[111 147 145 169 132 147 122 139 136 120 153 148 106 128 136 110 131 132
 105 140 122 110 135 119 137 125 146 131 126 114 127 165 109 140 105  99
 128 163 157  79 118 125 121 103 125 131 111 140 152 112 139 116 113 108
 113 149 133 112 118 128 118] : K613
[177 124 137  98 144 117 119 120 134 166 153 126 112 152  85 133 136 105
  80 121 119  83 114 150 126 153  99 112  89 121  85  85 106 143 110 124
 110 127  67 106 104 184 106 113 159  99 123  88 126 123 112  90 170 133
 137 163 115 124 123 142 126] : K316
[ 70 141  70  84 201  86 127 151  81 125 109 187 247 114 137 102 179 129
 138 126 188 124  55 142 148 158 135 197 118 110  69 122 134 124 133  42
 172 142 127 117 139 162 107 148 116 139 115 120 131 136 131 133 128 122
 121 136 121 140 126 118 115] : K412
[ 71 117  71  88 198  82 140 120  50 127  69 194 231 114 143 101 170 147
 140 132 171 118  69 145 164 173 154 206  97  96  67 133 115 116 135  40
 179 162 160 114 133 171 114 162 170 183  96 127  95  81 119 213 160 124
  88 135 105 176 156 162 123] : K30
[177 119 132  90 201 120 120 117 123 165 158 117 126 141  99 131 122 107
  84 117 125  96 124 137 117 141  98 108  88 129  86  89 105 137 111 127
 111 130  67 104 103 185 111 116 160  98 118  85 128 124 112 105 169 123
 142 154  90 123 128 135 137] : K953
[177 119 132  90 154 120 120 117 123 165 158 117 126 141  99 131 122 107
  84 117 125  96 124 137 117 141  98 108  88 129  86  89 105 137 111 127
 111 130  67 104 103 185 111 116 160  98 118  85 128 124 112 105 169 123
 142 154 165 123 128 135 137] : K29
[124 123 117 168 120 145 120 104 133 121  64 166 143 108 109 138 138 125
 118 142 141 134 140 113 122 108 192 143 177 145 108 111 121 117 147 112
 126 129 140 133 130 141 141 125 108 151  90 101 147 113 130 157 170 129
 155 130  98 158 129 154 107] : K902
[ 53 145  60  97 217  71 119 118  82 147 100 189 236 132 148 103 170 110
 140 129 196 121  69 159 141 173 137 191 118 123  86 118 136 135 135  34
 179 132 130 125 139 154 110 150 146 162  71 130 128  89 114 203 161  97
  75 131 108 149 147 137 130] : K177
which: [177 119 132  90 201 120 120 117 123 165 158 117 126 141  99 131 122 107
  84 117 125  96 124 137 117 141  98 108  88 129  86  89 105 137 111 127
 111 130  67 104 103 185 111 116 160  98 118  85 128 124 112 105 169 123
 142 154  90 123 128 135 137]	K953
succ: [164]	[173]
which: [177 119 132  90 154 120 120 117 123 165 158 117 126 141  99 131 122 107
  84 117 125  96 124 137 117 141  98 108  88 129  86  89 105 137 111 127
 111 130  67 104 103 185 111 116 160  98 118  85 128 124 112 105 169 123
 142 154 165 123 128 135 137]	K29
succ: [213]	[160]
succ: [196]	[121]

[140 126  51 113 127 206  78 122 137 142 154  82 202 190 107  54  31  90
 133 117 137 192 148 219 173 244 191 123] : K412
[ 82 142 189 139 175  67  94 213 127 122  75 159 148 143 165 100  66 144
  99 103 141  91 142 195 252 185  22 164] : K316
[109 208 188  79 166 160 190 167 129  20 153 138 140 112  74  62  22 123
  61 144 133 211 176 132 109 209 176 152] : K297
succ: [132]	[109]
succ: [62]	[22]
succ: [75]	[159]
succ: [112]	[74]
succ: [189]	[139]
succ: [154]	[82]
succ: [113]	[127]

[ 89  98 181 221 200]  K30
[ 89  58 139 203 172]  K297
[ 89 166 167 194 127]  K953
[ 89  92 169 152 136]  K412
[ 89 113 158 157 187]  K316
[ 89 122 120 186 122]  K29
[ 89  96 119 156 218]  K759
[ 89 126 173 177 123]  K613
succ: [113]	[158]
succ: [194]	[127]
succ: [203]	[172]
succ: [120]	[186]

[119 125 108 108 138 106 132 108 137 128] = K30
[107  83 134 108 158 106 137  91 151 130] = K412
[119  83 108 108 158 106 132 149 137 128] = K316
[127 148 143 223 130 124 138 124 135 139] = K902
[127 148 143 198 130 124 138 124 135 139] = K953
succ: [91]	[151]
succ: [107]	[83]
which: [107  83 134 108 158 106 137  91 151 130]	K412
which: [127 148 143 198 130 124 138 124 135 139]	K953

[130 140  48  91 156 136 172 163 107 141 226 162  88 153 169 131  78 173
 149  87  91 151 114 179 157] = K297
[ 99 123  68  45 223 157 179 167 163 135 163  92 115 121 151 103 168 188
  69 130 113 159  91  88 172] = K953
[130 140 221  91 156 136 172  49 107 141 226 162  88 153 169 112  78 173
 149  87  91 151 114 179 157] = K902
[129  88 194  48 161  93 162 116 128  70 236 104 151 131 148 123 125 131
 205  59  81 130  76 156 203] = K613
[ 99 123  68  45 223 157 179 167 163 135 171  92 115 176 151 103 168 188
  69 130 113 159 126  88  87] = K562
[129  88 194  48 161  93 162 116 128  70 236 104 151 131 148 123 125 131
 205  59  81 130  76 153 203] = K412
which: [130 140 221  91 156 136 172  49 107 141 226 162  88 153 169 112  78 173
 149  87  91 151 114 179 157]	K902
which: [129  88 194  48 161  93 162 116 128  70 236 104 151 131 148 123 125 131
 205  59  81 130  76 153 203]	K412
succ: [49]	[107]

[145 144 147 144  83 111 145 118 129 111 110 109 149 129 127 114 118 138
 144 143 115 121 129 131 123 121 117  99 144 124 131 157 136 135 143 114
 148 142 113 123 145 138 118 113 121 104 116 118 100 132 144 137 149 156
 129 147 126 122  96 146] : K759
[143 144 144 143  91 114 141 122 130 117 115 113 143 129 130 116 119 136
 140 139 117 122 127 130 123 124 121 105 140 126 129 154 132 136 139 115
 145 140 115 123 140 137 122 116 121 110 118 118 105 133 141 137 147 151
 127 142 126 122 101 139] : K30
[171 170 174 169  18  85 167 109 133  92  87  80 174 132 131  92 102 154
 167 161  98 111 128  95 114 115 104  60 164 120 133 202 143 148 163  91
 178 163  89 116 166 153 106  92 109  72  97 102  61 139 167 152 182 197
 127 171 124 111  51 167] : K177
[156 159 157 155  59 102 151 120 134 110 105  98 154 130 136 103 108 145
 150 145 109 116 125 131 118 122 115  88 149 125 128 178 134 144 148 102
 161 151 101 119 147 141 119 104 114  96 107 110  86 138 152 146 164 169
 126 150 126 112  80 144] : K953
[154 150 156 152  60  97 155 111 128 100 102  99 159 131 124 108 116 120
 155 151 109 121 130 135 122 116 112  84 152 120 135 173 142 136 151 108
 159 149 107 122 159 148 109 110 119  88 110 111  88 132 153 137 159 174
 130 157   9 126  79 160] : K585
[172 175 174 171  18  88 166 113 136  96  88  80 171 132 137  90  98 155
 164 157  97 109 126 132 111 118 106  63 161 123 130 204 139 152 161  88
 179 164  87 115 160 149 111  90 107  76  96 101  61 143 166 156 186 194
 125 167 124 104  51 159] : K412
[146 150 148 147  82 113 142 124 133 117 112 108 145 129 135 112 113 139
 141 140 115 118 127 129 119 125 119 102 141 127 127 161 131 140 141 110
 150 144 109 122 138 135 123 110 118 108 115 117  98 135 121 143 154 154
 126 143 126 114  96 138] : K316
[176 176 179 174   7  81 172 109 134  90  83  75 178 132 133  87  98 157
 170 163  95 109 128 135 111 114 102  55 166 120 132 211 144 151 166  86
 184 168  84 114 169 155 105  88 107  67  93  98  54 142 171 155 190 203
 126 173 123 107  42 168] : K613
[150 147 151 147  72 104 150 115 128 107 107 104 152 131 126 111 118 141
 149 145 112 122 129 132 123 119 115  92 147 123 133 165 138 136 146 110
 153 145 110 122 152 143 114 112 121  97 113 114  95 132 148 137 153 165
 129 150 127 124  89 152] : K562
[174 174 177 172  10  81 171 107 133  89  85  76 178 133 131  89 100 155
 170 162  95 111 128 135 113 113 103  56 166 119 134 208 144 150 165  88
 182 166  87 115 170 155 104  90 108  67  95  99  56 141 170 153 186 202
 128 172 124 110  45 169] : K29
[175 177 178 173  10  82 170 110 135  92  86  76 176 132 135  87  97 156
 169 161  95 110 127 135 112 115 103  57 165 120 131 210 142 151 165  87
 183 168  85 115 167 154 106 145 106  69  94  99  56 142 169 155 189 201
 126 171 124 106  44 164] : K902
which: [172 175 174 171  18  88 166 113 136  96  88  80 171 132 137  90  98 155
 164 157  97 109 126 132 111 118 106  63 161 123 130 204 139 152 161  88
 179 164  87 115 160 149 111  90 107  76  96 101  61 143 166 156 186 194
 125 167 124 104  51 159]	K412
which: [171 170 174 169  18  85 167 109 133  92  87  80 174 132 131  92 102 154
 167 161  98 111 128  95 114 115 104  60 164 120 133 202 143 148 163  91
 178 163  89 116 166 153 106  92 109  72  97 102  61 139 167 152 182 197
 127 171 124 111  51 167]	K177
succ: [42]	[168]
which: [150 147 151 147  72 104 150 115 128 107 107 104 152 131 126 111 118 141
 149 145 112 122 129 132 123 119 115  92 147 123 133 165 138 136 146 110
 153 145 110 122 152 143 114 112 121  97 113 114  95 132 148 137 153 165
 129 150 127 124  89 152]	K562
which: [143 144 144 143  91 114 141 122 130 117 115 113 143 129 130 116 119 136
 140 139 117 122 127 130 123 124 121 105 140 126 129 154 132 136 139 115
 145 140 115 123 140 137 122 116 121 110 118 118 105 133 141 137 147 151
 127 142 126 122 101 139]	K30
which: [175 177 178 173  10  82 170 110 135  92  86  76 176 132 135  87  97 156
 169 161  95 110 127 135 112 115 103  57 165 120 131 210 142 151 165  87
 183 168  85 115 167 154 106 145 106  69  94  99  56 142 169 155 189 201
 126 171 124 106  44 164]	K902

[160 165  63  44] -> K29
[ 93 164  42 123] -> K412
[160  44  63  43] -> K953
[ 93 164  70 211] -> K177
succ: [42]	[123]
which: [160 165  63  44]	K29
succ: [70]	[211]
which: [ 93 164  70 211]	K177

